In the rows, 128 means zero.
M: rows in several groups, each row roughly a mix of its group's directions
M (102 x 12)
[[101 169 130 133 126 111 157  90 142 153  85 160]
 [110 102 107 148 152 100 123 127 128 125 193 162]
 [150 152 183 103 148 120 146 112 103 124 147  84]
 [104 136 141 110 127 101 110 176 115 100  97  81]
 [119 152 110 133 129  72 152 146  96  92 145  97]
 [116 119 149 118 131 143  85 111 157 120  66 155]
 [162 137 121 115  87 179 101 109 146 108 162 131]
 [138 110  81 133 131  95 107 164 117 121 181 115]
 [129 121 119 144 112 110 173 174 102 104 102  87]
 [191  96 129 131  77 148 123 126 132 116 149 120]
 [140 134 174 119 102 167 141 114 132 121  69 116]
 [132 121 149 156 134 168 200 116 113 136 119 133]
 [ 84 138 109 114 109  99  73 152 134 129  94 132]
 [ 90 189 105 124 134  92 160 125 125 152 127 124]
 [141  83 116 134 107 188  95 146 139 142 110 141]
 [153 140 166 138 109 147 173  83  99 103 138 126]
 [136 110 110 148 134  74 164 155 134  91 162 121]
 [135 114 111 134  87 167 109 122 163 129  78 157]
 [ 85 139 160 123 137 119 116  97 170 127 144 176]
 [154 113 131 125 134 133 129 156  90 104 182  83]
 [115 151 152 138 127 128 187 105 136 143  74 139]
 [143  92 114 153 127 145 152 148  94 129 190 119]
 [163 123  92 110 102  91  76 151 136 121 122 107]
 [ 76 134 114 136 110 106 104 117 157 117 151 180]
 [118  97  95 135 163  85  86 145 103 148 144 135]
 [139 162 151 105 154  96 151 139 116 125  93  77]
 [127 115 108 157 150  98 172 110 126 177 127 162]
 [145 147 119 109 165  98 135 134 135 180 172 105]
 [122 162 161 112 185 124 156 100 133 154 104 122]
 [139 120 115 151  68 152 166 143 117 112  89 119]
 [140 127  82 153 125 157 140  98 125 141 174 168]
 [120 121  84 158 108 134 162 127 167 149 143 173]
 [113 137 167 106 192 109 130 145 118 131 114  92]
 [127 119  96 152 148  85 156 137 112 113 186 134]
 [154 124 166 133 138 176 182 109 128 156 130 121]
 [121 156 170 114 151 136 152 111 136 150  67 118]
 [ 91 158 145 123  89 130 143 140 139 105  69 119]
 [120  97 133 152 125 197 150 123 151 131 134 163]
 [ 86 112 139 134 169 150 113 123 127 149 180 159]
 [156  99  85 139  75 152 105 147 123 136 155 130]
 [118 146 164  93 155 100  83 113 167 121 108 133]
 [173 116 103 142 169 136 156 120  97 148 169 117]
 [110 143  96 123 160  74 125 155 120 135 173 111]
 [114  99 112 131 119 119  76 152 118  85 171 132]
 [105  77 105 141 140 126  87 175 102 129 138 125]
 [175 134 120 103  85 141  91 135 134 101 152  96]
 [141  97 116 143 106 164 105  98 145 159 139 179]
 [125 161 137  86 152  91  81 122 160 149 128 119]
 [ 79 135 159 125 182 120 135 121 133 155  94 145]
 [115 131 121 143 107 144 130  87 160 136  94 187]
 [142 135 152 123  88 154 151 131 128 127  60 106]
 [118 141 113 127 184  72 140 139 109 130 160 111]
 [142 119 199 110 119 163 109 101 117 113 116 119]
 [ 66 123 107 146 101 104 114 143 141 104 138 167]
 [104 158 123 123 141  81 114  91 156 105 146 168]
 [155  98 115 125 141 158 122 160 115 163 180 102]
 [160 127  89 121 109 101  96 136 125 109 186 117]
 [ 92 125  90 149 146 105 126 124 122 159  82 166]
 [161 127 185 111 136 159 150 117 109 152 117  91]
 [116 127 137 145 110 165 152 107 140 129  61 157]
 [ 99 171 144 112 155  93 104  83 113 135 109 143]
 [149 140 151 126 172 128 180 114 133 175 109 117]
 [ 90 186 109 126 133  84 161 122 132 143 121 129]
 [122 148 120 130 129 138 116  72 143 139 169 180]
 [142 149 175  91 122 147 102 131 132  90 139  85]
 [127 107 127 161 108  99 186 146 119  90 155 127]
 [129 147 160 124 123 178 156  97 155 163 100 145]
 [ 92 159 152 116 173 102 130 104 133 152  88 142]
 [109 138 139 107 185  85  92 120 139 143 155 135]
 [152  66 132 136 129 139  83 147 115  90 124 128]
 [123 149 161 101 168  88 115 121 104 141 165 100]
 [143 115 125 120 110 169 113 143 162 115 194 127]
 [128 116  95 127 126 148  77 129 127 113 190 145]
 [109 165 128 106 106  70 113 147 137 102 104 100]
 [137 124 164 123 123 149 156 149 113 126  67  88]
 [112 116 143 130 131 113 104 108 148 121  56 162]
 [140 102  95 140 117 160 101 129 124 117 193 147]
 [ 87 110 128 149 126 154 114 115 137 111  78 176]
 [158 121 121 149  94 146 183 142  99 108 153 101]
 [142 126 144 105 134 129  90 144 111  81 173  90]
 [110 154 175  90 163 124  93 107 159 138 122 131]
 [151 110  81 124  94 107  79 156 130 116 150 117]
 [129 153 154 113  99 181 133 126 101 132  87  95]
 [119 106 102 130 140 121  75 114 163 128 149 178]
 [165 147 151 135 102 140 193  96 140 118 119 125]
 [140 133 183 116 120 119 122  99 134  68 103 125]
 [ 92 147 113 133 115 140 113  98 158 119 164 182]
 [130 149 106  96 120  94  66 134 166 131 114 127]
 [147  74 109 158 114 155 150 144 152 156 111 156]
 [128 115  67 131 106 101  82 154 145 115 114 140]
 [ 84 172  79 134 120  98 146 134 147 143 127 147]
 [ 95 103 150 138 130 174 101 108 139 125 101 175]
 [143 121 121 143 100 138 146 119 128 122  46 137]
 [113 152 147 109 152  83  94  91 153 104 134 155]
 [116 114  94 150 121 150 136 117 146 181 103 175]
 [117 161 167 121 166 122 176 103 135 141  95 124]
 [112 102 105 163 170 123 168 135  97 160 145 145]
 [137 157 162 107 112 135 139 139 104  84 133  73]
 [150 121 119 126  64 153 112 143 133  83 152 113]
 [124 116 126 146 101 144 166 149 130 139  57 122]
 [151  95  93 123 133 113  81 155 128 144 175 122]
 [160  85 105 140  86 139  99 146 123 110 168 130]]
which group is each row in? (one row of each group first)
[156 149 157  95 159  89 123 134 124 133 107  79]
<63>
[124  97  81 161 135 117 155 141 142 173 130 162]
<65>
[101 107 114 156 182 138 164 129 135 159 122 162]
<72>

[164 130 152  99 149 140  90 100 152 129 179 128]
<63>
[ 80 104 124 139 144 148  87 124 148 116 118 179]
<72>
[166 156 132 110  89 164 153 126 176 131 132 111]
<72>
[119 144  88 109 137  99  83 133 164 169 122 145]
<72>
[155 150 130 103  86 178 102 132 132 110 107  95]
<63>
[130 111  98 142  95 156 103 112 143 119 179 169]
<63>
[140 121  74 155  70 152 132 124 122 123 140 152]
<63>
[129  75 110 132 131 147  76 155 141 143  96 144]
<65>
[165 150 147 132  95 158 178  89 145 122 121 133]
<63>
[131 165 150 131 121 146 166  68 127 152 139 153]
<65>
[129 100  86 142 145 113 101 134 127 127 192 153]
<65>
